Each row of X is roughly a mix of the hidden directions of one of several groups.
X (164 x 11):
[[-17   4  -5 -12  -2 -25  17  13 -23   9  18]
 [  2  21  -6   2   2  -8  19  28 -26   7   2]
 [-14 -22  15  11 -20 -23  14   8   5  15  -1]
 [-20 -28  -7 -12 -18  -6  -2  14  13   4  18]
 [ 13  16 -17 -31   9   5  15  -7   6 -16 -12]
 [-10 -21   0  -5 -35  -8   8   8  -2   0  23]
 [-16 -27   4 -11 -16 -32  -7   0   0   7   3]
 [ -3  36  10 -12  10  -1  25   2  14  -3  -1]
 [  3  14   6  23  20   3   3 -25 -20  13   9]
 [ 10   4 -12 -26  25  22   3  -4  12 -13  10]
 [ 10  31  16  10   4 -10  14  16  13  -2 -17]
 [  8   2  21  33  -2  13  -9 -12 -15  -9 -13]
 [-21 -11 -18 -24  -6  17  13   7   7 -13  17]
 [ -7   8 -18 -15  11  25   6  -1  27 -17   1]
 [-15 -13 -10 -10  -6 -26   7  28  10  13   7]
 [ -7  -7 -22 -10  15  -4  17  21  22   3  18]
 [ 12   5  11  15  -8  35  -6 -17   0 -12 -14]
 [  9   4  -1 -34 -10   3   7   5  13 -20 -21]
 [ -2  -6  -2  24  -3 -17  -6  31   2  17  17]
 [ 15  15   5  29  10  20  -7 -17 -15   9   1]
 [ 15  16  -6   7 -13  36  -8  -5   4 -14 -13]
 [ 16  -3   8 -19 -24  -9 -26   4 -15 -11 -12]
 [  5 -14  17  36   1   7  -9 -12 -19  -4  -5]
 [ 11  24  -7   2   9  35  14  -2  -1 -13  -7]
 [ 13  -1  -3 -22 -17  15 -18  -3  -1 -22 -22]
 [ -5  -4  -1 -23 -18   2  28  11  23  -9   9]
 [  7   7  13 -23  -5  -3 -12 -19 -15 -16 -26]
 [  6   1  21  26 -11   9 -21 -15 -19   3  -9]
 [  6   5  -9 -34 -12   2   6   4  11 -22 -19]
 [ 19   1  -6  12  -1  29 -22 -15  13  -5 -13]
 [-18 -12  20  12   9 -30  19   5   0   9   2]
 [  8   3   6 -26 -14  17 -24 -14 -20  -4   5]
 [  1   0  13  32 -10   1 -21  -8 -21  14  -6]
 [ 10  -7  18  30  -3  17 -13 -18 -11  -8 -12]
 [ 13  37  -2  -5  13   8  19   8  13   6  -2]
 [-14 -19  24   4   0 -31   2  -1 -10  16   6]
 [-13  -2  -2  -5   4 -42  16  12  -3   7   7]
 [ 31   6  18  -9 -12  19  -3 -13  -4   2 -20]
 [-23 -18 -16 -26   3 -12  -1   4   7   2  22]
 [ -2  20   8  18   5   9 -12 -22 -29   8  -3]
 [ 13  27  -5  17  24   8  -6 -10 -22   0  -4]
 [ 19  15   4  23   2  27 -13 -13 -13   1 -10]
 [-21 -24 -12  -5   7 -24 -20   1  -5  12   8]
 [ 22   6  -3  13  -3  30   6  16  15  18   7]
 [ 16  13  12  22  16   8 -22 -13 -15   3 -15]
 [  8  -9  17  14  -4  37  -7 -19   2  -3  -7]
 [ 15  -2   8  22   4  22 -12  -1  18 -15 -22]
 [  6  -9  -1 -27 -20   9 -21  -1  -1 -20 -17]
 [  1 -17  23 -20   7 -10 -22 -10 -22   1   6]
 [ 15  29  -6  14  23   8  -1 -11 -19  -2  -9]
 [  1  -9   7  35 -12   2 -26  -3 -15   5  -5]
 [-11 -38   1   8 -12 -12 -17   6 -12  -8  -3]
 [ 22  -1  23  13 -20  19   3  13  13  11  -9]
 [ 12  21 -13 -22 -18   9 -20   9  -9 -14  -5]
 [-10  41   3 -10   8   3  21  -4   2  -4   4]
 [-12   1 -31 -12   4 -11  10  24  15   8  11]
 [ -7  -3  25  -7 -31 -12  -8  -5  -9  -7 -20]
 [ -7 -29  21  20  -9 -17  11  -4   6  15  -4]
 [  6  20  -3  15  25   0 -10 -13 -27  -3 -13]
 [ 24   5   9 -18 -15  17   4  12  16  -5 -23]
 [-11   9   5 -33  -7 -25  14  12   9  -1  -6]
 [ -2  22  -5 -25  -1 -20  20  21   0  10   2]
 [ 19   5  -3  21   7  35 -10 -10   6  -7  -9]
 [-13 -38   1  14  -8  -8 -19  -6  -8  -6   6]
 [-15 -23  11  13   9 -19  24   6  11  14   6]
 [ -8 -21   4 -15 -27 -15   7  23   8  10   3]
 [-16 -30   5 -15 -21 -16  -1   6  15   3   8]
 [-13 -33  10  18  -2   2  -8 -13 -21  -9   5]
 [-18 -17   1 -20  -5 -28  11  15  14   2   9]
 [  6 -29  13  -6 -14 -28 -12   9  -2   3 -11]
 [ -3 -10   0  26  -6 -13  -8  31   2  17  13]
 [ 11  -8 -17   2  -3  31 -22 -22  -5   4   5]
 [ -5 -18  15   5 -21 -12   3  27  18   6  14]
 [ 10  12  -9  -7  30  18 -16 -20 -10 -12   2]
 [ -8  -3 -17 -33  -1 -17   7  15  16   8  10]
 [-14 -31   8   5  -7   4 -19 -26  -3 -10   3]
 [  3   3  -8 -39  15  -3   8  -6   7 -21  -7]
 [ 17  17   2  10  -9  33  -6 -15  -1 -14 -12]
 [ -8 -40   2   8 -11  -9 -20  -3 -10  -5  -1]
 [ -3  12  18  10   1 -19  22  26 -14  -5 -11]
 [  5  -4   4  -2  14  38 -15 -21  -6  -5   2]
 [  1   7  19 -11  -1 -29 -17   2 -25 -10  -8]
 [-10 -13  -9 -20  -9 -22  12  25  17   9   2]
 [  9   4  29  32   3   3   3  -5  -9  -9 -18]
 [-18 -31   2 -14 -24  -8  -1   9  13   2  11]
 [ 12  -4  -2   4  -5  39 -23 -14   1   0  -4]
 [ 12  29  -6  11  15  25   9  -6 -13 -11 -10]
 [ 16  22   3  -2   9  29   3 -21  -7 -13 -11]
 [  3 -14 -13  -6   0   0  14  29  31   0   8]
 [-19 -19 -12  -3  15 -25 -22  -1  -6  13   4]
 [  7 -27   4  -2 -29  23 -10 -13   1   0  -7]
 [ 10  21  -3  -7  16  26   3 -23  -7 -14 -14]
 [ -4   8  11 -21  -3 -14  -5 -26 -23 -11 -17]
 [ -6   3   0  26  21  -4  20   2   6  15  24]
 [ 14  26  -1  27   6  19  -4   8   8 -10 -15]
 [  8 -21  28  -9 -27  -3  -9  -6 -12  -3  -9]
 [-25 -11 -11 -27  -1 -19  10   5   0   3  20]
 [ 12  -7   1   2   4  41 -18 -14   5   0  -1]
 [-14   6   1  17 -15   0 -27 -10 -27  -5 -11]
 [-12  -4 -19   7   6  -7  25  18  24  14   9]
 [-23   5  -8 -35  -4 -17  14   4   1  -3  10]
 [  7  11   9  -6   7  18  -3 -30 -12 -15 -23]
 [ -7 -11  -6  -3   0   9  -6  25  27  11  26]
 [ 22  20  13  12 -15  20  21   5   8  -8  -7]
 [ -7 -21 -14 -13  22   5  13  -7  11  15  24]
 [ 20  14   8  15  15  24   7 -19  -6  13  11]
 [ -1 -19  -1  -4  17  34  -8 -20   1   5  11]
 [ 17  17  -5  15  10  27 -12 -19 -13  -8  -7]
 [ 14  -1  22   8  -6  21 -12 -24 -14 -13 -12]
 [ -2 -11  12   8  -4  17 -20 -25  14 -20 -15]
 [-11  10 -22 -18   4 -13  14  15  -9  13  24]
 [-19  16   9 -35  -8  -4   7 -17   2 -11  -4]
 [ 13   5 -25  -2  15  23   2  11   6  21  17]
 [  6  11   7 -17 -14  10  34   1  14 -17  -5]
 [-11 -11   1 -18 -26  -9  27  11  10 -10   8]
 [ 15  19   9  11 -21  24   0 -19  -7 -12 -11]
 [  3  -5  -8 -26  11  -5  23  16  27  -5   7]
 [  7  -8   9 -23 -30  -1  -6  24   0 -12 -11]
 [ -8  21 -30  -2  27  -6   5  10   8   2  10]
 [ 13   4  -2  28   6  32  -6 -10 -17  -3  -1]
 [ -4   3 -32  -4   3   8   6  25   9  20  13]
 [ 12  20   1   7  19  19  -7 -22 -15  -7 -20]
 [  6   4  18  22  -4  31  -2 -21  -4  -8 -11]
 [-13 -12  -4  37   5 -11  -8  -1  -9  13  18]
 [-12 -18   3 -12 -26  -2  16  19  18  -5  14]
 [  8 -15  27  15 -21  12  -2 -19  -7  -5 -14]
 [ 13  -8  29   3 -28  15   2  -3  14  -6 -12]
 [ -4 -26 -15   0  -5  18 -23 -21 -10   0  12]
 [  3  25 -22 -15   7  -3  13  27   9   6   4]
 [ 16  31  -9  15  20  14   6  -6 -14  -3  -8]
 [-22   3 -30  -7  19 -15   8  -6  -5  -7  17]
 [ -8  23 -30   4  28   0  -3   4   5   3   9]
 [  2  24  15  25  -2   8   4 -21 -13 -12 -13]
 [ -4  -6 -26 -20  22  -4  -2  23  14   2   9]
 [-18 -30 -14  -7 -14 -10  -8  11   9  12  17]
 [ 12   4  23  -8 -20  16  15 -14   6 -17 -17]
 [ 14   5  -6 -17 -16  12 -28 -20  10   3 -13]
 [ 12  16  -2  14  24  -2 -17 -19 -19   6 -16]
 [ 12  22  -2   7  18  18  -5 -22 -19  -8 -15]
 [-12   2   0  24 -15   1 -28  -7 -23  -5 -11]
 [  9  18 -27 -18  23  12 -11   8   3 -12   3]
 [-25   3   7  23  20  10  22  -8   3  10  10]
 [  9 -12   8 -17 -14 -35  19  10   0  -1   2]
 [ -1  -8  15   0   9 -37 -16  -3 -19  -4  -9]
 [  0  41   4 -12   6  14  17  -9   2  -3  -2]
 [ 16  13   3  23  18  15 -22 -10  -9   8 -14]
 [  3   4  12  26 -10  10 -24 -15 -23   4  -8]
 [  8  39   0  -7  11   6  20   4  15   5   1]
 [-10  -9  21   1 -17 -23  -6  -7  -3 -23 -19]
 [  3   6   1 -36  -4  -3   1 -14  -3 -23 -20]
 [ -9 -14  -7 -24 -17 -13   3  25  19 -10  -5]
 [ 14   7 -12  -6  34  16  10 -12   3   6  19]
 [ 14  19   3   9  20  20  -9 -20 -10  -6 -21]
 [  9  30  -4 -24   0  -6  19  19   2   6  -9]
 [  9   6   1 -25 -35  11 -10  13  -6  -7  -3]
 [-15 -13 -10   0   8 -32  -5  21   8  16  12]
 [ 21  15  15  26  -3  15  -6  -9 -13  -1 -20]
 [ 13  12  -7   5  28  18   5 -18  -9  14  18]
 [-25  10 -14 -33  -1  -4  14   2  -4  -6  13]
 [  3 -37   4  14 -11  -2 -25  -8  -7  -1  -4]
 [-13 -13 -11  -3  -1 -28   2  23   9  15  21]
 [  0   1 -18  10  26  12  14   8  17   1  25]
 [  3  20  -3 -26  -5 -15 -22  -5 -23   1  11]
 [ -7  -1   1 -43  -8 -18   9   4   2  -1 -10]]

Here is one row of each group, with its name. Which group are the others in?
[ 14  32  -9 -16   5   0  18  20   6  11  -3]
D
[ 16  28  -3  14  25   2  -2 -11 -17   1 -13]
N
[ 20   6  22  27   5  21   0 -14  -4  12   5]
A
[  7  23  11   1 -22 -16 -14   2 -18 -13 -17]
T

[-12  -1   2  -5 -17  -9 -25 -11 -21 -18 -20]
A
[  2 -11 -13 -21  11  -7  20  19  27  -2  10]
A
[ -6   4   4  25 -16   6 -27  -6 -23   2 -12]
A
[ 29   9   7  26  -1  14 -16  -3   6   5 -18]
D
[-15   5  22   7  -2 -28  19  15 -15  -8  -6]
D
[-23  22   0 -26   4  -2  25   1  -4 -10   6]
D
[ -3   0  23 -24 -29  -6   8  11   4  12 -10]
A
[16 12 -8 25 16  3 14 29  7  6  1]
D
[ -4  10   0 -32  -7 -16  26  10   6  12  -8]
A
